In the data rows, 128 means zero.
Each pair is two rows. How far apart are they, by a hidden measure? 0 means very close, and 20 very far. Two or three weighted sums of its numbers give each row a place; it is the straight-line distance between the places.
[108 128 108 191 102 128 175 103 129 113 156 137 145 127 160  92]
[138 150 105  95  96 159 136 223  53 173  97 231  38 183  57 196]: 4
[144 141 166   8 220 121  48 150 175 137  77  67 154 117 119 153]
[158 148 100 142  93 177 154 166  98 176 128 168  86 167  93 134]: 10
[ 62 144  84 110 100  54 150  88 108  66 137 107 144  78 173 142]
[123 123 140 147 102  82 145 133 142  83 140 125 135 110 173 115]: 6
[120 113 144 123 129 121  97  98 138 114 122  85 150 104 128 125]
[127 114 146 148  91 122 120 120 142  99 143 111 125  99 135 115]: 5
[146 109 131 102 164 165  70  68 118 177 124  77 153 117  70 154]
[133 114 152 143 149 143 113  98 162 119 130  91 161 114 141 104]: 6
[146 125 145 198 149 217 139  96 149 171 141 117 145 153 116  69]
[102 131 121 125 103  35 156 131 136  68 141 133 133 104 193 124]: 4
[ 69  84 139 153  97 127 116  77 106  76 117 116 147  90 114 163]
[152 157 134 127 151 125 155 183 133 148 141 173 107 156 150 106]: 14
[173 171 108  84 100 143 155 223  85 185 139 204  49 172 100 156]
[166 176 101  81  91 146 157 231  78 177 136 206  49 173 102 157]: 3
[143 143 162   3 218 113  41 149 169 147  73  65 147 122 114 161]
[109 149 112 143 100  55 189 146 123  82 166 163 124 111 197 110]: 9
[171 109 159 146 146 168 111 134 170 148 123 113 135 142 123 105]
[139 106 154 149 160 144 111 102 163 128 131  97 164 123 139 100]: 3
[157 116 164 135 158 113 109 142 169 129 133 117 148 134 148 105]
[154 112 142 194 141 212 139 110 154 158 139 122 149 150 114  75]: 6
[142 135 156  63 208 145  66 128 162 150  92  72 160 124 114 131]
[183 174 149  91 209 145 111 144 183 179 149  87 150 141 161  64]: 11
[167 148  89 131  89 176 156 172  99 191 121 169  78 176  86 150]
[163 105 153 186 140 191 122 104 157 163 149 116 143 139 106  88]: 7
[175 162 139 115 170 111 143 141 184 139 167  98 160 119 190  60]
[110 126 133 148  92 143 140 113 138  94 141 109 125 100 142 100]: 10
[115 142 108 111  89 127 146 196  65 143 100 214  58 164  80 187]
[109  96  87 153  77 149 130 135  75 139  79 178  90 178  58 188]: 4
[136 114 139 170 102 151 150 130 155 111 131 122 133 135 152  95]
[ 59  94  97 167  50 123 145 102  97  82 103 149 102 115 104 170]: 8
[166 167 134  94 125 140 132 212 120 160 133 181  70 157 123 129]
[122 115 136 116 138 122  91  89 150 124 125  85 143 101 122 133]: 7
[181 174 153  88 206 145 115 146 181 172 148  85 151 134 166  66]
[164 119 145 149 104 161 122 155 149 151 123 133  96 148 106 124]: 6
[151 116 137  62 188 136  49  86 121 168 111  75 156 114  76 163]
[194 198 106 119 129 150 173 189 113 193 184 166  89 160 147  79]: 13
[109 121 143 131 164  86 118  98 148  93 138 103 168  98 161 102]
[153 132 117 149 118 185 139 156 137 167 114 145  99 173 105 111]: 10
[ 25 136 112 110 100  85 156 106  81  45 121 144 133  82 160 153]
[ 24 115  93 143  52 136 143  78  53  63 120 135 110  85 104 160]: 8
[145 118 129 193 157 210 133 104 141 177 134 125 142 164 104  77]
[146 138 157   0 224 101  27 145 152 157  75  65 153 118  98 183]: 14
[ 92 102  89 149  54 149 140 142  69 118  79 170  83 156  73 185]
[127 112  76 131  68 186 135 173  68 174  64 194  62 195  32 206]: 4
[ 76 136 123 129  96  57 175 161  84  67 133 201 110 115 158 158]
[142 115 153 172 131  99 148 123 175 100 153 132 141 122 179  92]: 15
[119 105 129 143 101 136 107  68 117 112 136  86 147  91 117 130]
[105 119 122 146  81 152 144 162  82 117 115 187  89 147  94 167]: 7
[127 129 145 176 145 115 166 118 166 103 163 130 158 114 182  78]
[105  98 125 171  72 160 143 125  95 113 106 167 103 136  93 154]: 8
[118 127 144  68 157  52 101 129 154  82 107  92 152  96 171 143]
[138  90 149 200 117 149 119  84 164 120 138 102 156 126 132  89]: 4
[153 170  95 106 114 114 175 199  89 162 138 196  82 169 123 139]
[114 136 140  74 152  67 114 138 160  76 109  93 156  99 181 131]: 5
[  0 133  50 124  86   6 179  65  45  18 122 148 146  76 172 176]
[154 115 142 186 169 206 122  92 139 179 150 119 150 147  94  84]: 17
[157 107 145 138 160 181  88  82 145 170 121  86 153 133  91 121]
[144 124 164 136 179 130 114 123 161 130 143 114 162 123 143  98]: 3
[ 84 131 116 123  73 102 159 168  81  84 116 192  87 119 125 174]
[ 85 145 111 130 101  96 151 123 122  85 148 121 124  95 161 109]: 4
[104 130 138 121 133  88 125 111 154  89 127  97 149  95 168 121]
[175 162 144 127 172 121 156 141 190 146 168  98 152 129 190  54]: 10
[ 21 107  79 153  65 105 152  60  67  59 115 129 132  89 125 169]
[161 149 131 116 116 156 138 183 122 159 120 160  91 159 112 125]: 10
[  3 116  65 136  49 103 156  62  44  48 112 125 128  82 124 179]
[ 64  94 111 175  66 124 140  98  86  79 106 149 114 118 108 156]: 11
[138 121 144  80 190 103  77 107 145 135 114  87 156 115 126 140]
[160 125  72 148  89 181 140 144  94 192 101 154  88 192  71 150]: 8
[156 100 146 179 100 185 122 120 151 141 120 116 121 152 111  99]
[130 114 159  94 155 111  94 125 161  99 108  84 156 109 150 124]: 4
[ 69 152  79 137  84  80 184 107 100  77 159 135 132  90 179 129]
[109 135 111 116  81 126 147 194  74 129 108 211  61 157  88 184]: 7
[168 179 126  97 114 158 166 215  84 176 158 199  67 163 112 128]
[137 123 161 117 155 117 105 119 155 118 141 108 144 101 141 110]: 9
[119 109 138 205 137 176 138  76 151 137 144 102 160 133 132  71]
[108 122 120 182  91 116 162  98 129 103 164 131 129 107 165 103]: 4
[114 123 144 132 159  93 132 100 153  96 135 100 172 107 174 104]
[119 105 134 167 103 147 118  76 144 118 143  91 145 105 124 115]: 7
[148 129 156  48 209 145  66 119 151 153  96  73 164 123 108 140]
[137 109 136 170 103 137 134 138 149 114 120 127 129 137 144 102]: 4
[156 169 100 101 103 103 160 203  88 159 140 194  72 165 118 149]
[138  96 133 164 142 144 102  68 138 143 144  96 159 118 110 122]: 5
[153  97 127 202  89 152 144 105 146 136 144 131 126 142 125 108]
[146 101 121 204 100 153 144 104 140 141 138 129 129 150 119 104]: 4
[149 117 137  61 187 137  49  85 132 170 110  74 147 115  72 163]
[143 132 137 190 187 223 126  79 129 185 155 122 161 154 103  61]: 8
[149 100 118 199 101 160 147 105 135 140 143 137 135 149 126 105]
[ 88  80 162 147 113 141  77  91 140  86  91 104 132 100  99 155]: 7
[ 41 101 116 151  90 137 126  77  95  67 103 119 141  94 121 153]
[113 135 134 141 127  42 159 132 146  71 155 134 151 100 203 111]: 9
[176 175 129 151 153 127 171 159 164 149 185 130 140 140 194  42]
[177 151 138 155 147 130 151 115 172 151 182 102 152 122 177  58]: 1
[118 145 127 121  98  79 158 170 139  86 135 150 107 119 181 117]
[124 153 125  93 103 124 156 222  65 135 123 231  64 157  99 180]: 4
[173 158 143 114 156 104 143 145 185 130 171  92 150 113 193  70]
[ 73  86 121 182  70 131 143  97 101  80 118 149 123 117 108 151]: 8
[116 131 134  53 165  44  91 125 149 103 111  90 149  96 148 167]
[ 90 127 113 144  93 161 124  71 112 108 136  86 135  91 127 113]: 11
[103 142 128 147 132  59 170 130 147  75 151 143 147 112 208  91]
[143 119 146  71 175 155  60  99 138 161 111  73 147 114  92 152]: 5
[ 67 101 135 155  92 115 136 121 116  68 106 145 125 111 132 147]
[ 78 151 103 111 104  45 168 132 116  66 139 130 132  96 188 122]: 5
[165 125 154 167 139 190 141 143 150 159 146 140 124 143 123  88]
[109 117 133 163 108 158 121  61 137 122 143  89 140 100 131 104]: 4
[141 122 169 135 169 134 123 127 164 124 147 111 159 114 152  92]
[180 165 146 145 125 112 165 163 179 129 181 123 130 123 199  53]: 1
[134 111 149 155 108  76 140 129 159  93 141 126 133 116 166 114]
[144 122 131 180 134 156 153 126 151 134 128 131 144 152 143  87]: 1
[157 135 100 142  95 168 142 167  93 172 133 163  81 161  87 131]
[ 46 100 120 145  93 133 123  73 100  72 113 116 138  84 114 159]: 2
[149 152  85 126 106 118 156 168  88 157 129 179  93 169 108 139]
[ 85 138 115  99 132  46 150 121 138  63 123 105 158  97 195 127]: 4
[141 132  84 144  77 146 167 148 108 150 118 156  97 165 113 141]
[109 111 128 169 101 157 133  79 127 108 139  93 148  98 132 103]: 7
[147 133 136 153 136 137 154 156 148 139 136 148 126 153 144  98]
[147 123 119 175 109 147 155 130 126 143 149 151 119 153 124 110]: 2
[138 116 133 174 115 130 124 127 152 133 116 128 117 155 132 110]
[126 114 134  89 143 109  78  81 119 128 131  83 153  95 105 155]: 11
[149 120 140  75 192 150  61  96 139 173 111  78 157 121  89 146]
[145 108 138 119 171 177  75  62 125 173 126  81 153 123  76 131]: 1
[104  75 146 104 160 124  46  63 108 133 102 103 143  98  54 200]
[ 97 143 126 138 129  55 167 129 140  73 156 136 152 102 203 104]: 9
[102 100  78 149  69 150 133 143  74 146  71 181  77 184  58 196]
[ 48  96 122 131  87 117 111  64  87  68 113 111 138  79 107 171]: 8
[159 119 167 146 161 179 103 115 166 149 140 106 145 127 121  91]
[117 152 135  96  97 120 150 212  69 124 131 224  58 142 105 173]: 7
[144 163 120  72  99 152 148 251  58 174 109 247  26 180  64 197]
[102  99  68 141  60 151 140 148  73 140  60 179  81 186  56 204]: 11
[151 107 127 100 168 162  61  68 120 188 125  80 144 123  59 164]
[127 132 153 100 143  67 126 145 161  86 143 117 144  93 177 124]: 6
[154 117 153 175 154 151 136 105 159 147 161 123 152 129 136  98]
[146 124 151  18 197 112  38 123 142 150  91  67 146 110  91 178]: 9
[152 108 136 140 172 182  90  81 145 179 122  91 157 137  88 123]
[ 94 101 165  31 185  95  36 116 130 102  66  90 144  95  89 205]: 5
[154 127 103 173  97 200 146 129 112 177 131 147 101 173  87 117]
[166  87 156 173 112 168 106 105 151 146 138 110 128 131 100 108]: 2
[115 128 147 160 129  99 147 113 154  97 155 125 148 107 172  88]
[149 104 139 111 140 155  62  75 129 164 119  77 136 118  77 153]: 8
[120  78 154  54 168 143  21  80 106 152  76  84 140 101  23 233]
[126 154 106  80  97 113 153 226  56 143 109 233  46 169  92 199]: 13
[ 98 130 126 122 130  90 127 119 148  79 122  96 154 100 169 116]
[151 129 149  26 201 128  54 116 144 165  93  71 148 123  93 172]: 9
[184 164 135 126 183 166 129 117 169 180 171  89 156 134 159  52]
[126 152 109  84  97 114 156 226  60 146 110 236  49 168  87 194]: 8
[143 126 141  99 202 173  76  99 148 176 117  84 158 131  98 123]
[144 134 152  47 208 147  72 121 157 159  99  74 158 121 111 142]: 2
[155 102 123  85 160 140  49  67 112 182 121  76 138 112  50 181]
[ 91  83 167 170  87 162 116 108 131  82 115 131 125 104 108 142]: 13
[125 133 162 136 147  83 144 146 172  77 135 124 154 105 195  85]
[166 172 126  96 219 125 133 123 180 161 145  80 183 138 183  65]: 4
[ 61  97 111 186  79 142 149  99 100  83 118 153 122 114 119 141]
[149 165  87  92  92 107 167 208  81 154 124 197  68 168 122 155]: 3
[151 103 154 184 123 136 133 122 163 130 143 124 139 135 141  94]
[125 138 100 147  92  97 173 147 110 114 133 160 115 140 152 127]: 7
[110 130 149  80 167  58 102 126 158  79 112  93 159 100 173 123]
[ 15 135  86 129  94  49 170  88  64  43 135 160 133  85 167 166]: 9
[124 120  92 139  77 191 138 161  75 171  79 192  66 186  43 188]
[143 150 102 136 108 129 162 166 102 152 138 172  94 159 127 127]: 3
[139 126 137  61 184  98  75 106 141 142 115  83 154 109 116 162]
[ 29 119 124  92 123  66 118  99  98  41  98 117 147  77 149 164]: 9
[175 153 131  89 203 149  99 118 168 172 137  62 170 135 142  82]
[156 131 165  88 192 152  85 137 161 156 123  99 149 122 112 120]: 3
[ 20 141 104 106 110  36 173 121  90  35 119 158 144  82 183 161]
[118 104 177   4 213 122  15 133 141 137  48  80 145 110  63 220]: 12
